Each named turn below is shown by a few rows before and after it. Which turns, in which order, take the first row of each later pair to the second? The first pair is answered.
turn zat:
[  3 -16  24 -20  -8  -5 -16  21  17   5  21 -24   1  -7 -10 -32] => [  9 -34 -14 -16   0  -8  -7  20   5   2  -9  -7 -14  15 -10 -33]
[-13  25   8  21  18  -1  18 -24   7  -8  -4  28   2   5   9  44] => [-23  27  20  -6   7  -3   5 -18  27  15 -12  20  29 -18   8  32]
[ 11  -3  -9  -4 -15  -9  -6   7  -7   1   5  -9  -7  21   2 -17] => [ 11   4  -2   2 -16 -10  -7   6  -4  -6  18 -12  -8  18   7 -15]
turn mika:
[  7  -4   3  19  -2  16  18  -9  -6 -17   3  -3  15 -12   5   8] => [  4  -3   2  16  -3  22  16  -8   5  -6  -4  -5  22 -18   5   6]
[ 17  27  44 -12   4 -23 -15  22  12  42  14  -7  -6 -20  -5 -22] => [ 21  17  21 -27   6 -23 -13  28  14  49  -9 -13   0 -14  -7 -37]
[ 13 -16   9   2  11 -14  -4  12 -12 -20   5 -18   8 -18  -8  -5] => [ 12 -13  13   4  13 -10  -3  12  -6 -16   3 -21  12 -24  -8  -8]
turn nal:
[  5 -17   0  -2  -2 -18  -7  -2  -1   3 -24  15 -43  32  -7  11] => [ 14 -26 -21  -4  -5 -10  -8  16   0   2 -15 -11 -22  32 -11 -30]
[ -1   7   9  -5  -3   1  -7  -4   4   2  11 -12   2  -3   3  -8] => [-8  7  9 -8 -3  0 -7 -8  0  8  0 -3 -4 -3  8 11]
[  8  -7  -8   3  20   7   4 -25  12  23 -23  11 -21  26  18  14] => [ 26 -15 -19   3  18  14   2  -7  12  10   2 -19  -9  22  10 -36]
[ 19   1   3  -6   7 -17 -12   4  -1   0   5   4 -23   9  -4   6] => [ 16  -4 -10 -13   9 -19 -12   6   3   3 -13   5 -17   6   0   4]

Each pair is 2 to 3 turns apart.
[ 14  -1 -22  -5   0  10  -1  13   6   4   6 -32  41 -19   3 -44] => [ -9  -1 -22 -17   3   1  -2 -13   9  29 -44  11  32  -6  11  11]
nal nal
[  4  13  48 -18  -2  -3 -22  19  28  11  25 -11   6 -14  -2  -3] => [ 29 -11  -6  14  17  -4 -11  17  -7 -17  20  -9 -34  34 -13  -9]
mika zat nal
[-26  25  20 -16 -22  10   4 -21   5  22   3  10   3 -36  23  28] => [  5  -3 -45  19   2  19  24 -10 -39 -17   5   5 -32  10  20  -3]
nal zat mika
[  0 -11 -30 -16  -6   7  -4  14  20  26 -40  -7  14  -3  15   6] => [  1   8   1  35   5  14   9  -4  -5 -11   9   9 -13   3  13  40]
zat mika
[  3  -8   2 -42  -5 -22 -17  16  23  31 -31 -24  -3 -11   0 -30] => [ 26 -11 -24  12  16 -16   0  10 -10 -12  -4  -6 -50  30  -7 -17]
zat nal
[  4  -5  29 -24 -12  -9 -25  10  20  22  -7  -8   1  -6  -5 -14] => [  4  -2  43   5  -7 -13 -16  10   8  -1  18   0 -20   2 -13   4]
zat mika zat
[-16   3  42 -19 -26   2  -3  -9  38  34 -22  -4  45 -40  16   1] => [-11  -1  37 -26 -30   7  -6   1  34  34 -18 -14  53 -45  18 -14]
nal nal nal
[ 22  18 -13  42   0   5   7  -2 -18 -31  32  14 -23  -7   7  17] => [ 10  25  40  13 -19  -5 -11  13  17  -1  40  -3  -3 -32   6   8]
zat mika nal
[-11  -2  15 -28  -4 -24 -18  10  27  24 -20  -3 -13   2 -11  -3] => [ -1   1  16   8   7 -15 -10  -2   0  -1  -6  15 -45  27  -7  22]
zat mika
[-22  12  -9 -13 -22 -12   0  -2  13  21 -15  11  51 -36  11   5] => [-29  32  25   6 -21 -17  -4  -5  12  11   2  25  29 -31  15  31]
nal nal
[ -4 -10  -5 -24  -4  -8 -19   1  10  20 -29   1   3  -7   4   2] => [ 10 -19 -28  -3   1   2  -7   5 -16  -5 -10  -2 -12  14   0 -16]
zat nal
[-21  22  24  -2 -25  14 -16  -9  18   6  -9  26 -11 -22  18   9] => [ -2  24  34  10 -21  17 -16   1  14  -9  23   8 -10 -28  11  -9]
nal nal
[  3   8  29  15   4  15  -9 -15   1  -3  27 -26   9  -3  11   7] => [  3   2  17  30  15  15  -4 -26 -15 -14  22 -18  -7   8  11  10]
zat zat zat
[-13   8  38  20   4 -37  -6  -1  11 -13   9  21 -33  12  -1  12] => [ -8   7  43  -9  -4 -39 -21  14  31   8  13  -2  -6  -7   0 -16]
zat nal nal
[ 13 -10 -34   7   1   7  13   9 -19 -14  14 -23  -3  11  -3 -30] => [ -2 -12 -41 -12   6   6  13  -8 -11   2 -27   1  -2  15   7  -1]
nal nal
[-11  24  36   9  15 -15  -5  -3  13 -21   2  -2 -14 -19  10  26] => [ -9  23  43  -5   8 -22 -13   0  21  -2 -10  -5 -11 -14   6  16]
zat nal nal
[-15  33  28  29  -3   8   2 -12   7 -13  28  18  18 -24  13  33] => [  3  24   8  19  -6  17   5   7   3 -21  45 -15  38 -28   6 -14]
nal nal
[-21 -20 -24 -39 -12  16   3 -11   6  19 -28  -9  33  -7  13  -1] => [ -3   5  14  15  -7  31  10  -4  -9 -27  51 -28  14  -8   8  -7]
zat nal zat
[-25 -20   9 -29   2 -14 -17  31   6  24  -8   2 -24  32  15  -9] => [-20 -27 -20 -19  15  -5  -9  28  -5  16  -8   3 -28  34  13 -16]
zat nal
[  1   6  40 -14  -9  -1 -13  21   8  16  15 -14   1 -11  -5  -3] => [ 19 -15 -10  -6  -3   1  -6  27 -13   2   6 -20  -9   9  -8 -29]
nal zat nal
[ -2  15  23   5 -15   8   4   4  -3  -1  18 -23  30 -30   2  16] => [ -6 -12 -22  -9  -3   4   8 -14 -13  13 -36   1  23 -12   9  28]
nal zat
